Each row is where one point has got to under a steady rotation. How many steps took it there?
The counts run from 0 to 381.
[ 11   0  -9 -20  -4   6  18   5 -29 -11   1 -16  10 -14   5  -3  -3   7
 -10  26 -11 -16  -9   3   1  21  -8   4  20 -11 -22  13 -15]	27
[ 33  -1  11  -2  -7  22   1   4  -3   5 -15 -18   0  -6  18  -3 -12   1
  11  20 -19   0 -34  -5  20  13 -12  -5   3 -12  -6   0  -1]	240
[  2   6  11  -7 -12   8   4  10   7 -14  11  -7  22  -5  12 -15 -15   7
   3  14   6 -28 -19 -17  11  -3   1  -6  30 -10 -28   5  20]	23
[ 16  -9   4   6   5  21   9  13  -3  11 -21 -29  -6   7  16  15  -2  -2
   4  11   3  18 -21   2  28  -6  -3  19   3  -7 -17  -9   7]	82
[ 23   3   2  -2  -1  20  16  20  -4  -9   0 -11 -10   6 -12  -1   6  10
   5   2 -28  -7 -16  -5   3   1 -18  21  18   1 -27  12  19]	208
[  0  -8 -10  -2  -1   5  14  -5 -13 -19  19 -31   7  -3  10  -3  -9   1
   4  24   4  10 -29   9   2   1  -2   3  -6 -22 -30  -7  -5]	226
[ 12 -13  -4  18   5   4  10  18  -3   1 -11 -23 -11   1   7   1  11   8
   3   9  21  -1  -5   1  12 -14   6  20 -27 -23 -31  -5   6]	258
[-12   8 -21 -17  -2  -9  24  15   1   0  -4 -11  -9  -7  10  -7  -1  33
   6  -9  -3  22 -22  -3  -9   5  22  14   1  12  -8   7  12]	309
[-12 -13 -10   7 -14  -9  17  -7 -18 -23   5  -3  23  -5   7 -15  13   8
 -13  16  12  -8 -11  -7  -7  17   6   1  19 -25 -26  11   5]	359
[ -6  -4 -10  -5  -7   7  -2   2 -20  -4 -14 -23  16  -3  -3  10  -3   2
  -2  -1  34  -6  11  17  11   7  -8  17  21  14 -21  22   0]	171
[ 26 -18 -11   3  14   7  13  12 -21   7  -8 -18 -21  -3   0   4  15   4
   4   4   3  27 -14  20   8   6   7  18 -16   1 -15   5 -20]	85
[ 11 -11  -5  11  -7   5   5   7  14 -16  19   2  -5 -10  -3 -25  15  -1
   8  23 -12   8 -33  -6  -4   4  10  -6   8 -31 -18   1  -6]	234
[ 18  -1   1 -16  -3   5  13   8 -29  -4  -1  -6   5 -18   1  -1   3   5
 -10  22  -6 -18  -9   7  -1  25 -10  -1  23  -2 -19  22 -18]	28
[ 21 -17   7  17   6   6   7  18   2   4 -10 -22 -10  -1   9   0   3  11
   6   2  25  -8  -6  -1  15 -17   7  12 -25 -12 -27   2  10]	257
[ 12  -5  -8   1  -9  16 -13  16 -11 -13  -4  -4  11 -11 -17 -15   9 -12
   0  17   2 -26   8   4   9   8  -8  10  23 -18 -24  14 -16]	203
[ -6   3 -16 -21   1 -12  13  11  -7   5   8  -7   5 -13  10 -17  -5  24
   4  -9  19  17 -15   6  -6   6  39   2   9  17 -12  10  -2]	311
[  7  -7 -12  19 -11  10 -13  22  15   5 -33   2  -1   2   0 -21  16   5
  13  -8   2   8  -3 -11  14  -9  21  21  -1 -18  -8   0  10]	291
[ 23 -12  16  16 -12   1   9  -3  18  -6  11   0 -11 -16   1 -12  13   8
   6  23  -1   4 -40  -6   0  10  -2 -12   0 -13  -9  18   4]	232
[ 23 -12  18   7 -12   3   6  -6  13  -3   8  -9  -9 -23   5  -1  11   5
   8  24   8   0 -38  -1   5  12  -6 -18  -1  -9  -4  25  -1]	231
[  1   6  -8  -6 -13  13  -5   1  -6  -8 -25 -27  15  10   0   4 -14  21
  13 -14   4  -8  -5  -2   9   4 -15  20  11  15 -16  18  24]	340
[ -9   0 -12   3 -20   7  -6  -2  10 -30   4  -2  20  -3  -4 -21   1   2
   5  15 -14  -2 -22  -9  -4  12  -4   1  23 -27 -18   2   8]	192
[ 12  -5  12   0   2   8  11   6  24  -6  33 -17  -9 -12  -7  -2  -1   0
  12  12  17   1 -26   9   8 -13   2  -3  13   8 -27  17  10]	222
[ 27 -18  -6   3  10   5   5  14 -12  11  -2 -14 -20 -11  -5   0  18   5
   6   2  11  23  -8  23   6   4  13  13 -14   5 -12  10 -24]	86
[  4   8   7 -16  -7   3   1  13  14 -10  24   2   8 -22  -6 -22  -6   9
   7   9   1 -26 -14  -4   0   0   7  -9  30   2 -19  22   3]	21
[ 21   1  13  -1   2   9  12  21   9  -3   8  -6  -3  -8  17 -22  -8  13
  10  17 -13 -13 -30 -18   9  -7  12  -4  -2 -20 -21  -8  11]	66
[  5  -2 -11  -7   3  23   3  15  -9  -7   9 -11   7  -4  -9   0  -1 -22
  -2  17  -8   4  -7  15  13   2  -4  14  39 -12 -29  -3 -11]	36
[  8  -4  -3 -13   4   5  14  13   9 -10  28 -11 -19 -22 -22   3  12   0
   6  13   9   5 -19  19  -4  -3  -7   4  10  12 -22  23  -7]	220
[ 20   2   0  -3  -1   3   0  15  -3  19 -27 -20  -9  -2  10   0  -6  29
  16 -19  15   2  -6  -2  11  -2  10  17 -12  21  -6  15  14]	298
[-12  -4 -21   7  -4   7   0  15  19  -9  -7 -24 -12  -2   0  -1   3   1
  14   9   2  35 -23   5  15  -8   6  18 -14 -18 -14 -12   5]	92
[ 15   3 -12 -12   4  -1   3  25  -7   9  -5   0   2 -13  20 -30  -3  20
   9  -2 -13   4 -17  -8   3   4  41   0   0 -11  -7  -6 -10]	110
[-26   4 -26 -16  -9   3 -14   5   8  -4  -5 -23  14  -8   0  -6 -13   4
  16  -6  27  26 -11  17  10  -1  15  10  12  10  -7   7  -1]	137
[ -8 -12 -13  18  -6  -7   4   7  17  -4 -10  -2  -5   2  -8 -12  22  18
   6 -15  21  26 -12  -2  -2  -4  24  18   0   3 -16  12  22]	133
[  2 -10   1  13 -10  22 -13   2  21 -13   6 -24  -3  -6 -16   5   5 -18
  15  18  21   3 -17  17  17  -9 -20   6   6  -7 -18  14   3]	47
